In the rows, zero is written as 128.
The same turns and mirrors carry the whole set onto itself and the rows of a family onto each other. Which other rows belong to the same family as each row named below? List them in the order they appear above.
These 18 rows form 3 families of 6 rows each.
vode: [110 125 122 106 116 100 123 138 118 108 130 135 111 137 112 150 133 131
 139 114 114 122 118 138 140 155 140 119 155 125 126 152]
gagid: [121 162 132 126 138 107 144 125 115 132 140 166 104 132 104 130  96 131
 121 126  87 117 162 135 139 145 121 159 158 130 126 142]
Mepig: [ 97 132 141 124 153  77 134 129 130 113 131 126 127 145 125 156 113 112
 137 123  78 118 124 123 146 144 122 117 170 124 103 151]
zozu: [119 162 140 129 132 119 130 126 108 134 139 172 102 145 100 146  97 138
 116 121  98 119 154 149 145 145 121 154 149 121 124 142]
turaf: [118 140 130 124 146 120 113 125 131 121 155 124 113 137 115 141 116 122
 133  94  64 133 139 141 115 120 138 123 154 129  94 140]
Piru: [109 140 136 118 146 125 124 127 125 124 163 124 129 144 112 149 118 128
 135 105  61 132 141 144 123 126 132 121 159 112  90 142]
dus: [122 165 133 116 144 109 107 139 118 134 143 155  95 140 122 146 125 127
 121 120  63 137 138 142 148 137 100 139 157 103  95 117]
Vin: [112 158 132 115 139 106 103 147 115 120 140 159  93 136 124 140 132 140
 123 115  60 134 131 141 153 137  99 142 171 117 103 135]
remo: [121 161 137 126 141 105  96 152 123 129 144 162 100 150 116 148 123 139
 129 114  60 139 140 133 153 133 102 140 166 112 100 130]
pom: [113 128 140 131 152  77 132 136 130 117 134 129 130 148 113 156 120 104
 138 124  80 111 113 131 136 144 112 124 155 121 108 151]
Mifal: [118 143 124 139 126  95 118 132 130 127 136 153  85 136 103 152 101 125
 141  97 123 107 125 128 148 140 136 150 154 114 112 125]
sukel: [106 127 148 139 145  78 138 137 138 123 130 133 123 153 121 157 109 111
 132 128  77 119 121 134 138 131 121 133 162 132 115 154]
tet: [118 145 114 144 131 105 124 128 127 125 142 152  87 127 106 156 110 118
 154  92 110 105 126 145 143 141 129 143 160 120 116 112]
sevol: [105 143 127 106  98 108 130 148 127 114 125 135 113 138 115 147 131 122
 138 124 104 120 120 146 148 149 134 120 159 121 127 140]
lusek: [109 140 119 108 103 100 129 136 123 111 139 131 119 144 114 138 123 123
 143 118 113 125 118 138 153 157 136 123 156 132 124 141]
dadi: [119 143 128 121 147 115 121 130 126 120 170 126 127 144 114 152 113 121
 135 102  63 143 148 140 118 135 116 119 158 126  97 142]
Gebil: [117 144 121 146 135 103 120 131 113 122 133 156  89 125 109 152  96 127
 145  95 119 106 122 140 152 142 129 139 168 114 115 126]
mul: [121 155 136 126 142 115 128 126 110 134 139 167  89 144 104 129 100 136
 114 129  96 124 158 139 130 151 128 153 152 120 126 135]

The rest of the family of sevol: gagid, turaf, Vin, sukel, tet
The rest of the family of Mifal: vode, Mepig, zozu, dus, dadi

The same turns and mirrors carry the whole set onto itself and the rows of a family onto each other. Which other rows belong to the same family as each row named below? List them in the order they appear above.
These 39 rows form 13 families of 3 rows each.
Zasuf: [124 106 141 124 108 138 112 120 132 125 102 122]
mesu: [121  95 119 130 140 117 110 120 129 127 108 127]
geme: [120 108 130 131 123 140 137 124 101  85 131 124]
bafi: [133 129 109 127 144 129 122 138 110 117 121 104]
gupak: [108 105 139 134 117 148 133 136  95  92 127 117]
ril: [105 119 133 142 103 149 131 125 112 100 129 123]
Vof: [130 122 110 143 133 146 117 143 106 135 119 115]
vepi: [118  90 131 130 125 127 124 131 135 122 100 136]
Kikuf: [108 107 129 134 107 149 123 120 113  90 133 120]
tafid: [119  93 144 133 128 146 132 116 100 103 130 132]
tik: [115 121 109 131 143 145 126 149  98 117 117 115]
Tep: [115 107 145 129 116 150 125 108 108 103 131 133]
Nug: [135 102 117 129 128 125 106 130 138 125 107 127]
kori: [118  98 128 128 137 122 110 122 134 128 100 115]
dak: [111 104 129 143 129 154 126 118 104  88 126 128]
Binut: [134  99 135 134 131 121 117 115 127 107  97 124]
fim: [125 131 120 128 116 130 122 148 116 134 127 109]
Vivu: [124  96 141 136 117 152 131 118 119  99 129 134]
zep: [130 124 116 141 125 135 126 147 112 129 130  99]
Gal: [112 120 111 147 123 136 119 154 100 127 121 118]
valol: [126  96 140 126 118 131 113 133 135 119  94 116]
div: [106 103 144 138 126 163 121 118 112 108 129 123]
butuf: [118 125  98 126 132 141 130 137 107 124 123 110]
Gof: [133  88 134 117 137 130 115 123 128 121 103 124]
lil: [118 119 109 129 131 141 130 149  94 122 126 106]
duni: [117 134 113 139 129 143 131 146  99 124 120 116]
Sokot: [121 120 102 127 130 131 112 142 111 124 120  98]
rebi: [114 118 107 140 129 134 128 131 101 123 130  95]
Tesun: [119 106 126 120 125 116 115 128 134 130 104 129]
katu: [115 101 143 130 115 145 124 127  93  95 122 135]
sebe: [124 127 114 135 134 150 127 156 109 111 128 117]
sime: [111  95 145 141 118 142 125 116 101  98 129 128]
liteb: [108 106 134 125 124 153 122 125 108 101 144 132]
Serom: [122  97 144 132 133 119 119 132 122 129 100 105]
vib: [121  87 126 115 122 127 119 128 131 134 113 123]
tiri: [102  96 136 128 114 144 116 121 100  93 118 117]
pezi: [127 118 107 138 138 125 126 150 104 122 129 115]
Lidog: [124 102 140 137 139 120 116 120 134 128 107 122]
tum: [126  90 141 137 124 125 118 112 132 120 107 114]

The rest of the family of fim: Zasuf, ril
The rest of the family of Vof: vepi, liteb
The rest of the family of pezi: dak, Gof
The rest of the family of Kikuf: zep, valol
The rest of the family of sebe: Nug, Vivu
The rest of the family of vib: Gal, div
The rest of the family of sime: kori, lil
The rest of the family of Tesun: Tep, duni
The rest of the family of mesu: tafid, tik

